In the data rows, 128 means zero.
Some points, each followed by its number:
[ 95 150 135 136  83 149 107  94  93 127  99 142 147 136 102 104 130 131
 106 121 143 155 130 120 153  82  65  96 142  99  76 107] 0
[113 148 115 138 121  73 109  72 144  94  98 176 197 239 141 120 153 126
 124 126 148 198 107 131 164 125 127  54 139 109 104 114] 1
[131  89 129 113 147  57 135 150 140  54 184 197 107 162 140 142 165  76
 157  95  88 134  76 126  94 202 160 173  97  82 190 205] 2
[103 141 146 117  63  53 150  81 146 103 143 179 136 189 125 128 173  94
 153  69  98 147  79 135 146 163 125 142  81  98 103 141] 3
[141  94 149 145 150 146 111 150 105 161 129 115  97  58 127 103  95 136
 102 127  71 107 149 124 100 126 133 202 137 143 157 134] 4
[132 157 154 129 147 255  10 109  71 201  34  54  86  29 184 135  54 213
  67 148 177 152 255 145 129  95  97 140 175 133  88  10] 5
[161  83 110 125 169 169 112 203 139 156 123 126  96  48 148 123 104 131
 111 172 127 116 158 150 106 127 111 164 158 150 169  98] 6
[136 143 117 141 154 205 124 123 106 145 120 107 141  90 125 134  97 139
 117 167 159  95 163 146 150  97 134  89 134 127 136 115] 7
[133 150 117 106 150 143 128 115 131 150  96 113 139 137 144 110 104 156
 111 144 139 125 142 115 137  98 123  96 152 156 102 100] 8
[120 148 101  70 182 167  92 117 164 182  78  79 146 139 167  98  93 175
 117 177 186 152 179 135 134 117 154  57 168 209  66  47] 9
[117 126 135 115  39  26 153 124 143 104 163 185 146 145 120 176 198  73
 167  89 104 141  68 136 136 165 156 131  63  85 183 211] 10
[122 137  90 108 127  77 145 130 126 101 131 161 167 162 115 166 173  73
 164 135 137 143  68 125 160 127 136  75 117 116 165 161] 11
[137 199  84 118 176 178  70  53 139 162  25  76 197 195 158 101 109 204
  86 166 208 152 173 141 158  82 150  44 201 182  41  17] 12
[108 173 126 105  96  81  97 102 139 106 121 200 159 212 139 111 168 116
 141 113 122 172  92 105 149 147 120 104 147 111  97 133] 13
[101 146 125 114 143 143  95  88 129 143  84 113 139 146 136 110  99 140
  99 122 153 177 151 130 149 114 106  80 143 156  79  80] 14
[112 154 136 121 107 119  97  97 126 132  92 142 141 187 158 105 133 151
 117 129 160 175 141 118 145 120 130 106 155 126  78  79] 15
[ 72 183 221 120   0 107  25   0 123 158  88 188 156 165 143 139 136 114
 131  48 141 206 137 120 153 147  35  78 115  51  42  56] 16
[130 104  84 123 174 101 144 152 136 109 124 154 132 158 112 110 120  98
 143 123 107 169  97 114 121 137 138 103 124 139 156 154] 17
[196  98 104 137 176 162 156 220 116 142 156  77  80  51 134 170 116 135
 151 193 109  65 157 141  90 159 168 192 125 153 181 152] 18
[ 97 159 170 119  63 118  87  71 125 172 110 122 115 124 138 113 118 133
 106 107 129 156 166 121 142 109  90 149 107 117  82  83] 19
[ 96 149 128 126 137 161 114 102 112 127 103 124 146 146 131 117 115 141
 125 129 160 138 137 115 141 103 129  69 160 132  88 108] 20
[137 132 108 148 123 143 149 122  90 100 127 152 136 138 113 117 133 102
 116 107 106 139  78 135 141 105  93 114 139 100 150 165] 21
[184 108 118 124 138  63 177 162 152  73 203 146 148 163 155 122 169  87
 151 143  57  96  94 149  99 175 176 196 101 141 205 171] 22
[ 94 147 192 129  30  10 148  49 116  58 154 187 135 225 140 124 193  85
 157  64  86 160  59 112 152 177 118 137  68  54 134 170] 23
[120 151  83  98 108  85 105 137 134  88 136 186 124 208 136 122 160 139
 158 142 161 159 104 103 122 143 160  80 136 113 119 155] 24
[123 121 122 133 144 109 167 164 131 111 138 138 124 168 114 128 137 105
 159 115 133 134 102 112 143 154 101  89 126 128 128 179] 25
[132 167 113  99 151 180  86 103 134 152  81  75 163 154 155 124  98 186
 114 178 180 152 174 137 151 109 139  68 174 169  70  60] 26
[ 82 175 108 106 118 143  75  72 138 148  27 116 186 232 165 105 150 185
 114 146 232 201 151 112 167  99 126  11 137 134  24  71] 27
[138 110 178 118 100  77 107 104 174 133 160 111 105 113 130 128 144 125
 134  92 114 131 127 133  98 156 124 197  78 116 131 138] 28
[105 159 161 152  83 167 127 116  77 146 157 109 121  65  77 160 110 172
 129 136  99 128 139 122 143  87 124 129 105 117 123  93] 29
Which point above is nearest to each new point by angle, seen from the average point of the numbered points? Its number follows each.
[110 180 167 145 120 116 160  83 136 111 144  72 154 152  93  97 140 125
 115 119 116 101 124 126 148 107 151 134 125 154 109 117] 29
[163 123 137 145 137 172 102 151 117 121 123 116 139  75 130 143 114 171
 120 168 143 128 159 136 111 110 133 136 145 137 131 101] 6
[118 129 147 119  90  97 147  90 133 139 167 139 143 148  98 143 138 104
 146  96 115 146 117 132 144 161 107 116 117 104 129 170] 10
[159 105  93 132 155 113 138 171 147 121 123 134 124 139 153 135 153 150
 141 155 147 115 141 145 105 127 173 133 139 141 155 126] 18
[110 132  59  83 141 138  67 125 148 125  76 164 179 153 149 149 156 136
 139 152 160 184 109 125 148 131 144  53 117 118 115 115] 27
[144 127 132 104 137 133 135 143 143 138 125  89 124  96 147 147 105 156
 130 143 125 114 141 134 105 122 148 141 147 137 131 114] 18
[144 117 178  94 147 201 109 120 133 187 120  26 104  11 144 145  69 187
  97 172 136  96 219 139 121 132 121 169 143 179  83  81] 5
[125  84  84 123 190 183  83 155 160 139 120 129 114  60 194 133  96 140
 124 168 115 117 176 151 104 134 140 145 174 160 158 107] 6
[118 171 101 113 183 124  82  98 156 179  45  99 162 201 180  49  77 191
  71 111 158 182 185 150 122  98 151 101 158 149 104  40] 12
[146 121  99 123 169 170 132 171 117  94 132 153 114 126 120 128 120 148
 121 176 129  94 141 102 123 115 162 113 154 120 141 140] 18
[130 150 112 129 152 194  93 130 105 158 104  85 121  98 150 120  92 162
 100 145 158 133 171 120 136 100 128 109 170 151  99  82] 5
[124 131 103 122 137 139 142 141 118 113 102 133 147 177 121 121 150 128
 140 145 152 134 113 133 143 119 126  65 128 117 143 131] 11
[124 151 120 147 151 204 100 142  76 173  87  72 127  84 127 115  55 203
  92 171 188 142 205 129 146  62 104  83 217 158 104  94] 5
[127 115  79 120 134  91 128 132 149 101 136 194 155 170 127 118 159 111
 145 122 133 150  77 122 139 115 154  92 131 105 155 140] 11
[113 139 142 121 107 139 100 114 122 138 114 122 121 113 143 139 139 158
 139 127 147 135 146 130 132 125 127 120 111 128 103  96] 5
[ 93 179 109 118 112  68 123  62 168  99 120 174 189 255 116 134 194 130
 137 109 187 160  75  90 146 134 155  52 123 108  71 144] 1
[114 125 169 160 117 189 173 122  85 139 142  84 122  59  87 153  89 110
 131 121 106  87 162 147 133 119 101 132 136 136 161 140] 29
[ 91 147 134 110 107 134 107  90 142 143  92 126 174 169 132 127 138 157
 131 126 181 155 146 112 145 112 111  60 162 135  58 103] 27
[ 86 123  89 126 185 172 122  89 135 140  56  95 175 204 149  95 118 203
  87 129 194 153 165 139 135 100 144  31 148 178  83  92] 12
